Each named move below is a turn or a mirror, shown by a few rows before and after it. Which moves, in which order, take the first row of each later pair to the second? The first pair is answered.
move Z732:
[-25   3  15  -9   1  -1   6  -4   7   4] |-> [-23   0  14  -7   3  -1  11  -8   3   6]
[ 23   8 -20  -5  -3  12   1  -4   3   3] |-> [ 25   6 -21  -3  -2  13   3  -5   0   4]
[-11  -3  15  17  32 -11  -2   3 -21   8] |-> [-19  13   9   7  28 -10 -17  25  -6   1]
move Z859:
[ 12   0 -13 -17  -7  15   0 -12  -4  -1] |-> [ -9   9  -5 -25  -6  18  -2  -7   4  -5]
[-27 -15  33  -6  -5 -20 -13  -3 -20   3] |-> [  7 -27  18   2  -5 -23  -9 -13 -33   8]
[  2  23 -28   1  11  12  16   4  34   5] |-> [ 10  20 -31   2  10  12  17   1  30   5]
move Z531:
[  1  12  -8 -25  15  -2 -19  19   5   4] |-> [  9   6  -8 -20  17 -10 -17  16  -4   9]
[  4 -18  -4   7   0  24   6 -25   2 -15] |-> [  1 -12  -5   3  -3  29  -1 -19  10 -22]
[ -1   9   4   2   2 -10 -12  18  10  -8] |-> [  5   1   4   5   2 -18 -11  17   4  -2]
Pairs:
Between the rows of a pair lie two moves.
[ 27  14  -9  13   7  17   9  -8   8 -16] |-> [  2  26   0   6   5  11  -9  17  20 -20] : Z859 Z531
[-12   3  -3 -21  -8   2   1   2   5  -7] |-> [ -9  -5   1 -13  -7   7  11 -12  -1  -5] : Z732 Z531
[ 40  11 -14   4 -11   4  -5   0  -3   4] |-> [-23  28  14 -11  -8   6  -6  10  19  -2] : Z531 Z859
[ 22  -6  -6   4   2  17  28 -25 -12  -2] |-> [  2  19 -13 -16  -5  29  11  -1  13 -20] : Z531 Z732
[ 21  -5 -20  -7  -8  12  16 -18  -1  -3] |-> [-18  12  -6 -17  -9  13  -4  10  18 -12] : Z859 Z531
[-15  13   7  -1   2  23 -22  15  14 -25] |-> [ 12 -22  16  28  10   8  -3 -13 -22  -4] : Z531 Z732
[  2 -27   9  -7   5 -26  -2 -12 -29  14] |-> [ 18 -10 -14 -18  -4 -27 -23  17 -15   4] : Z732 Z859
[-15  -2  16  17  13   1  18 -17  -3   4] |-> [-14   1  14  15  12  10  19 -21   3  -2] : Z859 Z531
[ 15  37 -23  10  15  26   9  14  26 -14] |-> [ 14  39 -20  10  16  17  -2  28  26 -11] : Z531 Z859
[-25   6  16 -18   3   3 -22  19  11  -4] |-> [ 30 -16  -6   0   3 -12 -21  15 -14   8] : Z531 Z859
[ 41  10 -41  -7   0  -4   8  11  15   2] |-> [  0  23 -20 -16   0 -17 -11  39  30   2] : Z859 Z531
[  4   0   2 -11  -7  -1 -18  16   5   0] |-> [ 18 -15   1  -3  -4   0  -7  -2 -11   6] : Z859 Z732
[ -1   0 -12  -9 -14  23  -5 -13   0 -14] |-> [  8 -10  -8   1 -13  20  -3 -20 -11 -10] : Z531 Z732
[ 26   9 -12  17  10 -18   4  11 -10  10] |-> [-11   6  14  21  17 -17  16  -4 -12  14] : Z859 Z732
[ 12  -9 -13 -21  -4  -3  11 -17  -5   7] |-> [  2  -1 -13 -27  -7   9   8 -16   2  -2] : Z531 Z531
[-23  23  -8 -18  18 -25  25   0  16  19] |-> [  5  13 -22 -12  18 -18  36 -17   8  20] : Z859 Z531
[ 14   4  -1  -2   6 -10   7  -1 -16  15] |-> [  0  20  -7 -15   3  -4  -1  11   0   5] : Z531 Z732
[  8  26  -9 -22 -12  25  -2  10  10  -5] |-> [ 29  18 -16 -16 -12  16  -6  13   0   1] : Z859 Z531
[ 32 -10   7  -5 -28  -7 -31  29  -7  14] |-> [ 11 -10  18  -5 -24 -20 -31  31 -10  22] : Z859 Z531
[-10   6  16  24  12 -12   1   3  -1   6] |-> [ 16   2   1  26   9 -14   0   3  -6   5] : Z732 Z859
[-12   3   6   0  -4   9  -9   1   8  -8] |-> [-8 -3  9  7 -3 13 -3 -7  4 -7] : Z732 Z531
[-11  20 -13  -6  16   0  30 -13  20   4] |-> [ -5  13  -9   2  18   2  35 -22  12   6] : Z531 Z732
[ -2  11   4   9  14 -12   0  22  10   1] |-> [-1 -1 11 17 18 -5 18 -3 -1  6] : Z732 Z531
[ 14 -10  -2   5   3 -13   4  -2 -10   9] |-> [-16  -3  15   1   6 -12   5  -1  -1   8] : Z859 Z732
[-45   2  14 -27   5  -7  24 -16   5  11] |-> [ 35 -16 -25  -8  -1  -8  23 -26 -18  15] : Z531 Z859
[-11  -2   6  19  12   6  -2 -14  -3   1] |-> [ -1  -3   1  22  11  10  -2 -15  -4   0] : Z531 Z859
[ -2 -23  30   1  -8   6   8 -10  -4   4] |-> [-11 -14  30  -5 -12  17   2  -4   9  -8] : Z531 Z531
[ -1  17 -26   5  18   6   7  16  24  -8] |-> [ 17   0 -25  18  22   4  21  -5   7   0] : Z859 Z732
[ -7  -6  18   8   1  -5 -18   9   0  -6] |-> [  5 -13  12  13   2  -8 -15   4  -6  -1] : Z531 Z859
[ 17   4  -7  16  10 -23   9  10   1   8] |-> [ -2  16  -4   9   9 -22   1  21  14   4] : Z732 Z859
[-2  8 -6 -4 -5  2 -9 11  8 -5] |-> [  1  -6   0   5  -1  10   9 -14  -5  -1] : Z732 Z531
[16 -8  1 -5 21 -9 14  9  5 19] |-> [  5   6  -2 -16  19  -1  10  19  19  10] : Z531 Z732
[ 23 -39  21  18  -5  30   8 -39 -16  -2] |-> [ 47  -6 -15  -5 -20  28 -31  12  13 -22] : Z732 Z859
[ -2 -10  -3   9   1  10  13 -11 -14 -14] |-> [ -9   2  -6  -1  -1  15   3   3   0 -22] : Z531 Z732
[-19  14  19  13   6 -19  -9  27  12  12] |-> [ -7  -1  22  22  10 -25   2  10  -3  24] : Z531 Z732
[  3 -22  19   2 -23   5 -18  -2 -26   2] |-> [ 10 -14   8  -4 -26   4 -28  11 -20  -3] : Z732 Z859
[ -7 -10  12   8   1  -4 -11  18  -6  -6] |-> [  4 -11   6   9  -3  -3 -11  19  -9  -4] : Z859 Z732
[-32   8   3 -24   4 -21  15   0  12  16] |-> [-35   8   8 -19   5 -14  22  -8  10  13] : Z732 Z531
[ -5  -5   9  12  10   6  16 -16  -1   3] |-> [ 24   2 -15   7   3   4   3   0   2   1] : Z732 Z859
[ 17  -2 -14   2  -8   4  -3   0   3  -8] |-> [ -1 -12   4  11  -3   7  10 -17  -4  -1] : Z859 Z732
[ 22 -15  -9 -16  -8  -4   1  -3  -9  10] |-> [-15  -2   8 -24  -7  -6 -10  14   6   4] : Z859 Z531
[-10 -18   5   3  -7  -1  19 -26  -2  10] |-> [-14   5  -5 -13 -14  -9 -14  18  19   0] : Z732 Z531
[ -9 -11   3  13   6 -10  12 -10   5 -12] |-> [  1 -12  -3  13   4  -7  12 -10   2 -14] : Z531 Z859
[-9 -7 14 -1 -6 -6 -1 -6 -6  5] |-> [ -4  -8  10   1  -6   0   3 -12  -7   4] : Z859 Z531
[ 22 -10 -10   0 -14  11   6 -10  -3  -5] |-> [ 21  -3 -16  -6 -15   6  -5   5   4  -6] : Z732 Z531
[ 27   5 -13  12   1  25  17 -12  11  -9] |-> [ 28  15 -19   6  -2  21   0  10  17 -15] : Z732 Z531
[-14 -10   2 -11   6  -9  27 -28  -7  13] |-> [-29  13  -3 -24   0   2  15 -11  15  -3] : Z531 Z732
[  4  12 -18   9  17 -17   7  16   4  16] |-> [ -1   5 -12  13  22 -18  16   2  -2  21] : Z859 Z732
[-14   3   3  24  22  -3  11  -2   3   2] |-> [ 13   1 -15  24  18  -5   4   1   0   3] : Z732 Z859
[-24  11   9  -6   1   2 -16  22  12  -3] |-> [-20 -11  20   8   8  12  10 -15  -6   4] : Z732 Z531
[ 12 -13  -4  -8  -3   2 -14   6 -11  -2] |-> [ -3  -9   4  -8  -2  -1 -18  11  -6  -2] : Z859 Z531
[ 29 -20  -6   3  -2 -11 -15  -6 -16   5] |-> [-21  -3  17  -9   1 -15 -24  15   2   1] : Z859 Z531
[  4   1 -16  -7   7   4  13 -17  -2  -1] |-> [-15  11  -9 -14   5   5   2  -2   9  -7] : Z859 Z531
[-32 -15  22   7   6   4  18 -20   2   6] |-> [-18  15  -8 -16  -5   1 -15  25  29 -10] : Z859 Z732
[ 20 -20 -13  16  -5  21  -2   9 -22  10] |-> [ 22 -12 -20   9  -7  13 -13  25 -13   8] : Z732 Z531
[  0  15 -31 -43 -15  28  -2 -25  12 -10] |-> [-23   9 -10 -39 -10  29   9 -39   7  -6] : Z732 Z859
[-27   0   5   5  11  -9  23 -22   7   8] |-> [ 25  -4 -26   5   6 -13  18 -17   0  10] : Z732 Z859
[  0  13   2  18   1  -5 -37  42   8 -13] |-> [ 33 -16  -3  39   5  -7 -14   9 -21   0] : Z859 Z732
[-26  -2  -1 -19  -4  -6   5  -8  18   3] |-> [-18 -17   5  -6   1  -8  12 -23   1   9] : Z531 Z732
[ 31 -22  -2  10   4  -9  15 -34 -18 -10] |-> [-32   2  22  -8   5   8  18 -29   8 -25] : Z531 Z859
[  0  -6  12 -18  -8  -9 -22  21 -21  -3] |-> [ -9 -13  23 -12  -6 -10 -14   9 -27   0] : Z732 Z859
[ 20  18 -40 -17   5 -12  -5 -12   8  -1] |-> [  1  -3 -15  -4  15 -12  18 -42  -9  11] : Z859 Z732
[ -7   6 -11 -35 -20  20  -2  -8   8 -12] |-> [ 17  -6 -20 -25 -19  19   5 -19  -2  -7] : Z859 Z732
[ -6 -10  27  16  -9  19   6 -18  -1 -11] |-> [ 14 -10  17  20 -11  21   3 -17  -5 -14] : Z531 Z859
[ 10  -5   2   8   4  32  16 -22   1  -1] |-> [ 13  14 -10  -4  -4  22 -17  18  17 -11] : Z732 Z531
[  0 -17   0 -18 -10   3  20 -18 -12  12] |-> [-26  -4   9 -25 -14   9  12  -6   2   2] : Z859 Z531
[ -6  17  -9 -25   4  12   3 -12   2  -1] |-> [  3   3  -2 -12   5   8  12 -27 -13   6] : Z531 Z732
[-10  20 -18 -14  -9  -1  -6  17  17  -5] |-> [ 12  11 -25  -7  -7 -13 -10  21   7   0] : Z531 Z859
[-16  14   0 -17  -9  -4   4 -13  15  -5] |-> [  0  -2   0  -5  -6  -5  16 -29   1   3] : Z732 Z859
[ -4   3   4  -7  -1  18  11 -11  -5   9] |-> [11  6 -8 -8 -4 17  6 -4 -5 10] : Z732 Z859
[-11  -8  16  27  18 -15  -2  20 -10   3] |-> [ -6   3   7  20  13 -15 -13  34  -4  -2] : Z859 Z732
[  0 -15   2 -15  -7 -23  14 -22 -15   8] |-> [ 15  -4 -16 -25 -15 -24  -3  -1  -4   0] : Z732 Z859
[ 13  21  -2  12   8   5 -10  27  19 -11] |-> [ 29   5  -1  22  14 -16  -2  21   0   6] : Z531 Z531
[ -9  -7  -8   8  13 -13  10  -9  -7  17] |-> [-25   7  -6  -3  12 -12   0   7   7   9] : Z859 Z732
[ 13  30 -33 -27  -7  -5  -8  18  17   0] |-> [ 31  13 -33 -16  -1 -27  -3  12  -2  17] : Z531 Z531
[-22  28 -15  11   6   1   4  14  35   2] |-> [ 26  10 -34  24   7  -1  15  -5  15  10] : Z859 Z531
